rotation steps, each row followed by its count of steps
The counts run from 0 to 848.
130, 114, 116, 138, 89, 151, 91, 126, 154, 152, 156, 110, 135, 112, 122, 133, 113, 123, 113, 101, 144, 125, 121, 134, 53, 111, 104, 148, 114, 145, 102, 167, 129, 91, 158, 139, 150, 100, 147, 162, 112 : 670
127, 110, 146, 114, 103, 129, 84, 113, 120, 150, 128, 129, 127, 109, 104, 102, 120, 114, 193, 100, 128, 154, 124, 136, 116, 119, 90, 138, 112, 154, 105, 136, 99, 101, 111, 124, 158, 141, 137, 182, 104 : 264
163, 112, 96, 109, 104, 151, 133, 131, 98, 173, 133, 112, 141, 135, 164, 156, 138, 116, 144, 142, 89, 109, 119, 159, 108, 149, 83, 114, 92, 103, 162, 152, 157, 97, 164, 118, 129, 128, 113, 99, 145 : 614
148, 101, 159, 159, 89, 141, 116, 86, 119, 126, 115, 117, 150, 175, 97, 133, 119, 88, 132, 92, 115, 153, 101, 139, 111, 135, 128, 131, 144, 163, 142, 105, 160, 137, 125, 116, 145, 86, 143, 130, 170 : 754
154, 82, 144, 126, 98, 137, 96, 141, 120, 178, 133, 111, 137, 122, 101, 115, 103, 102, 167, 77, 119, 101, 132, 153, 105, 125, 96, 108, 139, 150, 124, 155, 141, 90, 159, 127, 141, 132, 131, 152, 119 : 272
120, 72, 124, 121, 97, 152, 87, 90, 144, 103, 128, 123, 170, 169, 128, 159, 137, 107, 142, 118, 135, 137, 113, 123, 83, 111, 137, 95, 100, 126, 138, 137, 97, 131, 132, 94, 124, 102, 142, 99, 149 : 350
117, 115, 99, 93, 101, 113, 107, 103, 112, 173, 121, 160, 115, 118, 96, 136, 133, 121, 137, 144, 143, 173, 95, 122, 107, 166, 93, 112, 85, 126, 103, 173, 121, 126, 143, 120, 161, 119, 118, 150, 127 : 294
125, 146, 121, 106, 129, 99, 106, 135, 136, 142, 99, 101, 131, 112, 138, 113, 131, 150, 141, 140, 116, 130, 115, 142, 53, 129, 97, 105, 87, 139, 117, 140, 109, 83, 172, 130, 158, 166, 115, 103, 153 : 88
113, 106, 115, 88, 92, 127, 121, 86, 106, 135, 133, 106, 136, 144, 138, 130, 150, 137, 156, 158, 128, 168, 125, 139, 108, 172, 119, 117, 86, 125, 118, 132, 101, 123, 135, 112, 131, 143, 141, 58, 156 : 319
97, 103, 95, 133, 87, 170, 122, 92, 112, 127, 146, 125, 147, 101, 151, 176, 148, 108, 136, 140, 152, 146, 99, 111, 93, 152, 94, 147, 121, 94, 131, 158, 137, 139, 133, 121, 117, 135, 127, 152, 112 : 134
121, 108, 159, 137, 96, 151, 123, 67, 140, 92, 134, 85, 136, 134, 147, 110, 134, 108, 135, 142, 136, 150, 145, 130, 130, 160, 124, 121, 133, 119, 128, 88, 143, 95, 81, 113, 108, 144, 134, 119, 168 : 720
139, 110, 84, 152, 98, 151, 120, 142, 108, 186, 118, 117, 137, 112, 129, 142, 139, 101, 138, 145, 105, 127, 122, 135, 115, 135, 122, 128, 108, 78, 159, 165, 174, 81, 128, 99, 136, 120, 112, 145, 124 : 611
110, 73, 111, 117, 117, 110, 75, 98, 126, 139, 111, 129, 150, 99, 100, 64, 141, 118, 134, 95, 121, 152, 118, 147, 104, 101, 129, 127, 129, 134, 108, 122, 100, 98, 130, 116, 155, 146, 144, 128, 138 : 567
121, 83, 137, 138, 108, 147, 103, 79, 119, 93, 103, 128, 147, 171, 156, 107, 139, 108, 151, 142, 138, 149, 125, 100, 82, 115, 143, 106, 98, 115, 120, 164, 109, 103, 124, 110, 142, 84, 125, 132, 137 : 353
144, 127, 134, 113, 81, 104, 110, 130, 120, 165, 105, 116, 126, 139, 96, 84, 123, 91, 129, 144, 112, 157, 140, 146, 136, 176, 118, 119, 98, 137, 108, 97, 138, 74, 107, 120, 152, 96, 139, 111, 158 : 792
133, 104, 92, 126, 148, 131, 110, 108, 122, 160, 156, 124, 152, 135, 110, 113, 125, 145, 186, 87, 134, 159, 129, 101, 103, 128, 115, 133, 88, 144, 164, 169, 146, 105, 137, 101, 150, 163, 132, 159, 131 : 836
123, 108, 96, 125, 143, 114, 131, 111, 108, 156, 110, 122, 142, 132, 157, 61, 123, 128, 172, 109, 112, 149, 115, 104, 101, 132, 89, 113, 104, 121, 147, 155, 153, 104, 154, 122, 167, 132, 132, 159, 127 : 58
112, 105, 94, 122, 140, 113, 71, 115, 111, 131, 121, 109, 111, 106, 151, 115, 148, 96, 122, 122, 132, 148, 119, 112, 73, 131, 84, 135, 113, 140, 93, 173, 121, 99, 125, 109, 125, 185, 123, 129, 123 : 96
142, 109, 108, 130, 137, 153, 129, 122, 157, 148, 155, 100, 136, 116, 159, 106, 146, 88, 142, 91, 127, 112, 113, 97, 82, 138, 73, 152, 113, 154, 165, 118, 127, 83, 127, 136, 128, 138, 143, 171, 130 : 432
105, 120, 86, 107, 127, 115, 111, 118, 100, 160, 128, 124, 143, 125, 135, 127, 138, 135, 168, 90, 96, 150, 75, 125, 99, 116, 79, 124, 105, 113, 158, 122, 157, 148, 168, 112, 154, 160, 123, 138, 147 : 62
121, 87, 105, 111, 119, 134, 156, 88, 152, 163, 146, 110, 152, 136, 107, 79, 163, 117, 151, 90, 135, 148, 120, 90, 119, 167, 114, 106, 134, 129, 157, 116, 125, 125, 148, 148, 135, 118, 147, 139, 152 : 529
134, 132, 117, 152, 96, 159, 88, 131, 148, 160, 177, 100, 115, 125, 119, 172, 104, 119, 114, 97, 121, 137, 129, 122, 86, 94, 96, 119, 119, 134, 118, 149, 169, 101, 133, 112, 123, 142, 129, 169, 127 : 676
139, 97, 122, 167, 99, 156, 90, 119, 127, 134, 112, 97, 141, 116, 128, 151, 145, 77, 102, 146, 124, 120, 112, 157, 91, 141, 128, 166, 126, 135, 145, 118, 135, 93, 93, 86, 117, 130, 147, 101, 163 : 413
134, 105, 132, 121, 103, 151, 144, 93, 145, 109, 128, 109, 132, 136, 159, 172, 135, 116, 109, 151, 139, 140, 106, 132, 74, 159, 89, 84, 150, 138, 107, 169, 149, 134, 128, 149, 123, 137, 130, 120, 174 : 686
132, 131, 137, 142, 117, 118, 117, 84, 129, 158, 148, 93, 102, 128, 90, 100, 160, 112, 116, 88, 134, 159, 125, 106, 90, 168, 117, 143, 133, 167, 115, 114, 122, 120, 160, 144, 126, 173, 111, 125, 153 : 498
127, 78, 143, 114, 93, 139, 99, 91, 121, 149, 129, 100, 127, 111, 112, 132, 145, 112, 139, 138, 117, 154, 133, 179, 138, 139, 133, 89, 141, 127, 103, 114, 115, 102, 82, 108, 120, 154, 161, 106, 178 : 8
91, 127, 112, 136, 103, 122, 118, 72, 146, 116, 132, 96, 153, 123, 142, 106, 109, 139, 102, 107, 156, 144, 97, 113, 72, 141, 102, 159, 104, 137, 132, 104, 142, 149, 170, 105, 143, 154, 139, 118, 165 : 158
104, 124, 141, 157, 61, 133, 96, 118, 111, 136, 136, 94, 117, 112, 116, 153, 93, 93, 142, 121, 145, 164, 122, 145, 126, 157, 100, 136, 148, 125, 86, 123, 164, 137, 97, 98, 121, 151, 145, 141, 136 : 476
134, 155, 115, 139, 69, 144, 148, 81, 142, 141, 142, 116, 130, 121, 113, 117, 147, 135, 88, 143, 135, 179, 124, 113, 83, 164, 116, 147, 110, 115, 112, 109, 147, 112, 148, 146, 149, 103, 123, 132, 152 : 697
158, 100, 145, 135, 88, 148, 118, 127, 130, 151, 110, 109, 163, 149, 90, 110, 142, 113, 186, 121, 128, 128, 150, 125, 105, 162, 151, 114, 99, 136, 156, 144, 108, 64, 125, 124, 142, 100, 129, 108, 129 : 824
151, 134, 102, 116, 126, 151, 131, 122, 156, 160, 162, 94, 122, 160, 146, 160, 147, 127, 130, 134, 126, 133, 120, 107, 61, 153, 102, 119, 71, 146, 147, 154, 126, 93, 158, 126, 138, 120, 139, 109, 157 : 119
130, 108, 112, 143, 100, 124, 98, 108, 119, 154, 127, 127, 142, 116, 83, 135, 124, 105, 122, 96, 94, 161, 110, 163, 142, 137, 104, 105, 149, 127, 135, 111, 191, 116, 101, 111, 133, 175, 118, 144, 168 : 779
139, 134, 134, 151, 74, 162, 89, 130, 114, 125, 113, 107, 118, 135, 126, 187, 163, 89, 149, 152, 120, 141, 125, 128, 78, 138, 118, 105, 110, 101, 110, 152, 108, 86, 123, 126, 116, 133, 85, 123, 125 : 108
119, 133, 156, 138, 79, 149, 127, 81, 150, 138, 126, 98, 130, 136, 122, 100, 137, 93, 133, 129, 153, 129, 110, 111, 94, 162, 127, 154, 99, 146, 130, 64, 92, 105, 149, 125, 144, 94, 139, 128, 139 : 729
147, 122, 132, 113, 122, 133, 142, 69, 156, 161, 141, 130, 142, 154, 91, 130, 145, 141, 151, 125, 139, 135, 115, 107, 120, 172, 131, 86, 95, 138, 175, 124, 135, 123, 156, 113, 144, 137, 109, 145, 171 : 524
144, 97, 138, 141, 122, 121, 102, 140, 113, 183, 130, 93, 116, 157, 106, 150, 103, 96, 173, 99, 117, 146, 113, 127, 115, 132, 101, 76, 140, 143, 130, 167, 163, 121, 117, 99, 117, 148, 138, 154, 147 : 277
120, 101, 138, 123, 133, 139, 113, 72, 143, 124, 133, 126, 113, 116, 147, 119, 151, 90, 102, 127, 145, 152, 89, 113, 78, 139, 93, 120, 137, 166, 91, 127, 101, 122, 120, 147, 141, 127, 135, 168, 155 : 192
139, 83, 96, 104, 99, 124, 108, 113, 125, 152, 140, 100, 150, 124, 110, 138, 142, 116, 127, 127, 118, 128, 148, 148, 127, 160, 116, 80, 112, 116, 137, 150, 159, 92, 134, 104, 109, 168, 132, 80, 171 : 311
94, 141, 95, 143, 91, 142, 90, 119, 111, 131, 134, 121, 141, 98, 144, 125, 122, 120, 164, 136, 137, 154, 121, 119, 96, 132, 109, 179, 73, 96, 128, 138, 134, 99, 115, 82, 145, 151, 123, 152, 110 : 636
154, 109, 121, 133, 93, 161, 113, 93, 113, 92, 149, 128, 162, 135, 129, 137, 146, 98, 136, 80, 114, 125, 120, 141, 100, 141, 77, 175, 133, 144, 159, 126, 167, 113, 130, 143, 129, 149, 109, 141, 134 : 440
158, 84, 127, 123, 86, 152, 107, 89, 86, 128, 121, 140, 155, 172, 123, 121, 163, 96, 163, 114, 89, 141, 131, 155, 122, 138, 122, 127, 115, 120, 156, 131, 135, 109, 126, 120, 140, 101, 109, 107, 143 : 42
94, 114, 142, 138, 80, 151, 79, 73, 131, 101, 140, 116, 137, 82, 139, 129, 109, 126, 129, 125, 150, 139, 116, 143, 99, 100, 104, 142, 123, 116, 91, 123, 125, 117, 115, 104, 132, 159, 138, 169, 119 : 167
